One turn moves each row of this set onto another row. After a few examples, where does it send each row asked below?
j_429: [ 30  17 -18   1   9  -4   9   7   0 -29   4  -5 -14  -3   0 -15   1 -15
 -38 -10  20  -5]
j_576: [-20 -20   5   5   2  -7  -2  16  11 -22   4  -5   3  11  14   4  19 -12
   1 -18 -11   4]
j_993: [ -5   3  -1 -11  -1 -17  20 -12  -2  -1  12  -4 -30  20  -3  16   9  20
  -6  23   2 -13]
j_728: [  8 -15  -9  29  18 -20   2   7  -3   9   1 -10 -17  23 -30  -9  12  14
 -24 -11  -2  16]
j_347: [  7 -22 -22 -19  -8  12  21   0 -23 -21 -18 -18  -6   8  -5 -16  19   2
   4  14   9   6]
j_746: [  5  -8   0  -5   0 -12  25  -8  -1  17  23   1 -30   7  12  24   7  -6
  -6  16   1   1]
j_171: [ -9   8 -10  16   6  -7   9 -24  -4   1  -3  -8   6 -16 -23  14  17   3
   2 -31 -16   3]
j_958: [-12  14   8   9  13  -2   4   1 -26   1 -21  -4  -4   1 -13  -1  15 -11
 -39 -24   2  -3]
j_87: [ 14   8   5  -6   6  -6  23 -11 -12   6  -1  16 -17  -8 -17  -1  -4   1
 -22 -18 -10 -37]
j_572: [ 29  20 -13  -3  13  -2  12   4   3 -32   8 -11 -16 -10 -10 -15   5 -12
 -35  -5  19   1]
j_192: [ 18  13 -14   7   9   9  35  14 -14 -15  23 -20 -19  -3  -3  -8  11 -10
 -34 -17  15   1]
j_415: [ 11  -7  -1  -9  -6 -10  30  -3   7  15  22  -1 -21   5   6  27   2  -3
 -10  19  -1  -3]
j_628: [  8 -22 -17 -15 -12  10  15   6 -24 -26 -20  -8  -4   2  -8 -18  15  10
   2  14  12   4]
j_639: [ 20   3 -10  -1  -9 -23   3 -17   9 -24 -24   6 -13 -23   8  -6  -7   6
 -10   1  12  -6]
j_250: [-12 -10   4   1   8   4  -7   6  12 -26  11   2  -1   4  -9   1   2 -15
   2 -13 -15 -26]
j_950: [ 23 -24 -19  25  26 -16   9 -14  12   4   9 -10 -20   4 -28 -11   0   6
 -12  -2  -4  18]
j_756: [ 17 -24 -25  19  24 -24   7 -12  10   7   8 -10 -16  -2 -27 -13   3  14
  -8  -3   2  20]
j_912: [ -6  -3  -5   4   5  13  61  -3 -23  -1  -9  -6  -2   1 -10   4   6   3
 -10  -7 -15  -8]
j_615: [  5 -20 -26   7 -12  22  11 -12 -28 -17  -4 -15  -6 -12 -19  -7  11   0
  12   1   6   6]
j_64: [ 27 -19  -6  17  -4   1  31  -4   0  13 -15  -5   1  -3   0  24   1 -24
 -18   0   2  21]
j_791: [ 15 -18  -2 -21   3 -21  11   0   4   2 -24 -11  10  23   5 -26  13  -3
 -18   5  -4  -7]
j_439: [-21 -23   5  11   6  -3  -5  14  14 -23  -3  -4  -5   3   8  10  17 -16
  -2 -16 -12   6]
j_796: [-16 -15   0   4  17 -20  31  -2   5  -7 -18 -10 -20  -1  22  -2  31  -8
 -21  -8  12  21]
j_870: [ 21 -17 -10 -14  26 -14  32  -9  17  -7   4 -15   1 -32 -15  -6   2 -11
   6 -12  -1   6]
j_80: [ -2   0 -10   4  10 -11  26 -34 -14 -10 -16 -22  -4  12 -16 -16  11  30
 -18 -15  -9  -7]

j_439 moves to j_429
j_250 moves to j_192
And these:
j_572 moves to j_746
j_171 moves to j_958
j_639 moves to j_64

One turn moves each row of this set onto another row. After a few examples, where does it send each row asked below?
j_963: [ 24  10 -15  -5 -21  38  -5 -15  14   0 -24   1 -22  14   9   0   0  16
 -19  -8   3   8  -8 -23  -4  -5  -3  -4 -16 -15  22]
j_877: [  8 -13   6  -9 -17  21 -13  10 -10   6  28  11   2  -5  -9   8   4  16
 -26 -11  -3  12 -18 -18   0  30   1   4   4 -18  16]
j_146: [  1 -15 -29 -23 -22   5 -13 -12  20   9  18 -15   3   3 -29  -1  18  17
  15 -12   9 -16 -24 -22  12 -13 -22 -12  17  17   0]
j_657: [ 12   7 -22  12  -3   0 -17  13  -1  11  -1   4  10   6   4   1  24  20
  -9  -5   0  31  15  25   6 -10  -7   9 -19 -14  14]
j_667: [ -4   1   7   5 -34   3  -9 -31 -20  24   9 -25  -7  -5  -4   5  23   7
  -2 -23  11  -1  -6 -28 -16  11  -3   0   0  -4 -11]
j_638: [  9  25 -36 -10   0  21 -13 -14  -6   2   6  14  18  10   0   3  20   4
   6   5  -9  -5  14   7  26  -4  16 -20  10  -8  17]
j_563: [ 11   4 -20  10  -6  -4 -24   8  -5   4   1   3  19   7  -3   7  14  22
  -9 -10  10  35   8  26   0 -14 -10   8 -18 -13   5]
j_992: [ 10  -4   0   3 -13 -14   3   6  28  -5  -3   2  19   3 -12   3  18  15
  12 -12   2 -35  18  -2   0 -17 -13 -28  25  -8  12]
j_727: [  9   0  -3   7 -40 -11   2 -32 -24  20  11 -14  -3  -7  -7  -3  22   6
  12 -15  12 -14  -5 -34 -16   5  -3 -14   0  -1  -1]
j_270: [ 14  13 -14 -15  -9  -4   3   7   1  11  15  13  -1  35 -17  10  22 -26
   1 -19   3 -27   1  -9  16 -20  -8  12  -4  16  -9]
j_918: [-13  -2  11  -4 -27  -2 -20   2  15  15  22  -3 -19  -4  -4 -29   1  10
  -9  -7  25 -13  -8 -20  21  13 -12  13 -15 -19   6]
j_299: [ 19   6 -17 -10 -15  27  -5 -15  10  -5 -23  18 -21  12  18   0  -6   6
 -20   0 -14   9  -5  -9   6 -16   0   2  -9 -18  15]
j_459: [  6   9 -20  -9  -9 -12  -1   1   8   4   9   9  -1  25 -27  16  28 -21
   1 -14  10 -30   2  -7  11 -27  -3  14  -2  20  -7]
j_579: [-15  -1   5   1 -19  -5 -18  -4  21   7  26  -6 -16  -5   2 -33   3  11
 -15  -9  25 -12  -4 -16  29  10 -14   5 -10  -4  18]
j_25: [ 24  -5   6  -3  -5   1  -2   0  13 -13  -8   5  19  -2  -1  12  14  25
   7  -2  -4 -39  21   0  -5 -22 -14 -15  19  -6  15]

j_918 moves to j_459
j_579 moves to j_270
And these:
j_992 moves to j_299
j_727 moves to j_25
j_877 moves to j_146

